One hidden turn or mirror swaps the rows below in pairs. Which row is each named row swapped with?
The rows were stretched afterwards, more along some directions than others.
Gib: [ 3.02  1.88  0.66  3.46 -1.84 -1.20  2.97 -0.88 -1.00 -0.23  2.57  3.89
 -1.68  0.64  0.66  2.13  2.33]
napi: [-2.30 -0.53  0.68  2.94  2.35 -1.61 -1.96 -1.20 -0.52  2.39  1.59  0.70
 -2.46  2.42  0.40  0.41  2.92]
sukip: [ 2.48 -0.66  1.68  1.00 -0.57 -1.16  2.20  1.84 -3.48 -1.55  2.29 -2.50
 -1.86  2.45  0.09  0.82 -1.05]
topil: [ 1.77  0.97  2.71  1.72 -1.10 -1.23  2.21  0.50  1.18 -2.27 -2.41  2.11
 -0.99  0.30  1.18 -0.39  1.94]
vam: [-1.84  1.82  3.10  1.30  2.92 -0.54 -0.23  0.35 -3.52 -1.64  2.29  1.85
 -0.64  1.46 -0.08 -0.70 -2.09]
lan: [ 1.00  1.96  0.65  1.43 -0.29 -1.55  3.06 -0.11 -1.94 -1.05  2.08 -0.64
 -3.55  3.55  0.14 -1.20 -0.98]
puze: [-2.07  2.46  2.84 -0.03 -1.93  0.52  1.05  1.17 -2.62 -0.53  2.10  2.08
 -3.20  2.35  0.09 -0.53 -0.87]
Vede: [-0.06  1.61  2.38  1.64 -0.72  0.37  1.66  1.07  1.44 -1.94 -1.31 -0.49
 -2.29  0.57  0.52 -0.32  1.03]
bedo: [-0.79  2.38  1.85  0.38 -2.66  0.71  1.77  1.11 -0.59 -1.41  0.10  1.39
 -3.45  2.30  0.26 -0.64 -0.38]
fera: [-0.40  1.65  1.85  0.09 -2.91  0.81  1.96  1.32 -1.43 -0.97 -0.02  1.54
 -3.57  2.56  0.95  0.37 -0.16]
dala: [-0.30 -0.09  0.94  1.13 -0.02 -1.08  1.37  1.71  1.76 -0.24  3.16  4.55
 -0.94  5.39  1.52  0.39  2.42]
nava: [-2.25  2.36  1.49 -1.13  3.16 -1.11  0.58  0.02 -1.26 -1.46  1.97  2.16
  0.45  2.77  0.05 -0.35 -1.84]
bidob: [ 2.47  0.92  0.69  3.68 -1.50 -1.37  2.57 -0.66 -2.33  0.33  2.27  4.09
 -1.99 -0.20  0.66  2.61  2.63]
duno: [ 2.01  0.75 -0.20  2.64 -1.69 -0.75  2.54 -0.18 -0.47  0.90  4.15  2.55
 -0.13 -0.25 -1.37  2.79  1.48]
sunul: [-2.51  2.01  1.25  1.89  1.24 -0.21 -2.20 -1.52 -0.42  0.86  1.09  2.02
 -2.02  2.25  0.86  1.57  2.35]
megav: [-1.62 -1.31  1.17  0.04  3.52 -0.32 -0.76  0.73 -2.11  0.18  2.79  1.05
  0.89  1.34 -0.44  0.83 -0.76]
bam: [ 0.44 -1.21  1.04  1.94 -0.39 -1.65  1.04  0.54 -3.44  1.60  4.59 -1.56
 -2.37  2.43  0.17 -1.13 -1.18]
diza: [ 2.22  0.21  0.40  1.45 -0.59  0.00  3.78  0.41 -1.27 -0.08  3.05  2.32
  0.53 -0.64 -1.12  3.56  0.63]
Tobur: [ 1.36  0.40  2.49  0.65 -1.55 -0.49  4.18  1.22  0.33 -2.89  1.05 -0.36
 -1.00  1.45  0.80  1.97  1.41]
mef: [-2.36  0.25  1.79 -1.68  3.49 -1.78 -2.55  0.89 -3.38 -0.64  1.54 -0.11
  0.23  0.85 -0.27 -0.75 -2.04]
Lis: [ 2.64 -0.12  0.21  3.32 -1.30 -0.89  3.52 -0.38 -1.39  0.53  3.66  3.03
 -0.14  0.73 -1.68  2.38  1.09]
fiv: [-1.55  0.53  1.81  0.16  2.14 -0.20 -0.20  0.67 -3.82 -0.22  4.72  0.05
  1.61  0.42 -2.48 -1.17 -3.19]
Riruz: [ 0.50 -0.62  1.02  0.98  0.35 -1.83 -0.14  0.64 -4.55  1.19  4.65 -2.24
 -1.78  2.40 -0.60 -1.50 -1.98]
vuzuv: [ 0.90  0.45  2.29 -0.06 -0.05 -4.04  0.84  0.59 -1.38 -0.93  0.10  5.73
 -0.06  1.05  3.99 -0.42  1.41]
tezi: [-2.64  1.12  1.32  2.02  1.39 -0.44 -2.23 -1.27 -1.76  1.23  0.97  2.44
 -2.08  1.10  1.08  2.19  2.49]
naset: [ 0.37  0.65  1.89  1.16  0.08 -0.92  0.28  0.94 -4.67 -0.26  2.51 -1.41
 -4.25  3.67  1.36 -0.04 -1.66]
pimon: [ 1.75 -0.44  0.54 -2.50 -0.09 -1.88 -0.49  2.81  0.82 -0.97 -1.33  0.39
 -0.46  3.64  3.60  2.49  1.10]
veku: [ 0.55 -0.03  1.11 -1.56 -0.39 -1.19 -1.59  2.28  1.22  1.20  0.03  1.15
 -1.71  5.46  0.65  1.75  0.05]
melof: [ 1.29 -0.15  0.37 -1.62 -1.60 -0.83 -0.24  2.29  1.17  0.56 -0.39  3.53
 -1.61  5.01  3.19  1.56  1.45]
duga: [ 0.40  0.46 -0.31 -0.80 -1.36 -0.42  2.81  1.97  2.18 -0.23  3.28  4.25
 -0.19  5.15  0.45  1.90  0.75]
Godev: [ 1.89 -1.60  0.88  2.89  0.08 -0.88  2.26  0.39 -2.99  0.05  2.49 -2.29
 -3.05  1.21 -0.49 -0.14  0.07]
Mose: [-0.47  2.31  2.28  2.90 -1.93 -0.85  2.35 -0.49 -1.07 -0.45  0.02  1.53
 -3.78  0.83  0.07 -2.27  0.75]
salo: [-2.00  1.52  1.47  1.18  2.23 -0.81 -1.76  0.02 -2.18 -1.20  3.97 -0.08
  1.28  1.06 -1.25 -0.34 -2.40]
netad: [ 1.18  0.69  1.75 -1.32 -0.32 -4.26  0.68  0.90 -0.83 -0.97  0.29  5.11
  0.12  1.39  4.07 -0.12  0.92]
Zis: [-2.70 -0.33  1.00  1.88  2.16 -0.86 -2.13 -1.30 -0.91  1.84  1.75  0.83
 -0.80  2.45 -0.59  1.51  1.72]
mogi: [ 1.06  1.34  3.10 -0.22 -0.84 -4.10  1.88  0.67 -3.10 -1.02  2.00  4.77
 -0.60  0.28  2.94 -0.60  0.43]
rolad: [ 1.66  0.32  0.84  1.23 -0.65 -1.16  1.72  1.39 -3.82 -0.59  2.83 -0.95
 -2.94  1.34 -1.54 -1.34 -1.80]
vefat: [ 1.57 -0.33  0.22 -1.72 -0.29 -2.32 -0.28  2.54  1.36  0.59  0.88  3.50
 -0.58  3.75  4.30  1.45  1.35]
leba: [-2.60  0.50  0.57  2.07  1.61 -1.27 -2.55 -1.26 -0.03  2.04  2.57  0.98
 -0.76  1.14 -0.31  1.43  2.31]
vef: [-1.93 -0.12  2.08  0.01  2.12 -0.27  0.32  0.62 -2.88  0.06  4.49  0.76
  1.91  0.11 -1.08 -0.20 -2.67]
Nifus: [ 0.20  0.62 -0.10  1.52 -0.68 -0.86 -1.08  0.78 -2.70  0.44  4.81 -1.98
 -2.26  3.93 -0.22 -0.01 -2.00]
Vev: [ 0.15  0.89  1.02 -3.14 -0.15 -2.70  0.37  1.09 -1.46  0.55  1.45  5.19
  1.03  1.70  3.56  1.54 -0.46]
mupo: [ 0.42  1.24  1.20  1.89 -0.18  0.07  0.96  2.07  2.10 -1.79 -0.95  1.87
 -1.64  2.99 -0.03 -0.50  1.49]
fude: [-0.18  0.83  2.13  1.43 -0.09 -2.17  2.85 -0.16  1.54 -2.25  0.14  0.46
 -0.93  1.41  0.59 -0.01  1.98]
zeg: [-2.53  0.03  1.85  0.65  3.11 -0.01 -1.81  1.68 -1.95 -0.52  3.03  1.32
  0.16  4.03 -0.93 -0.59 -1.19]
Gug: [ 0.91  1.48  2.99  1.58  0.00 -1.14  1.10  0.95  1.47 -1.50 -1.05  1.46
 -0.54  1.19 -1.73 -0.08  0.22]

pimon is swapped with mupo
netad is swapped with bedo
fera is swapped with vuzuv
Vev is swapped with Mose
fiv is swapped with Riruz
mef is swapped with rolad
dala is swapped with Tobur

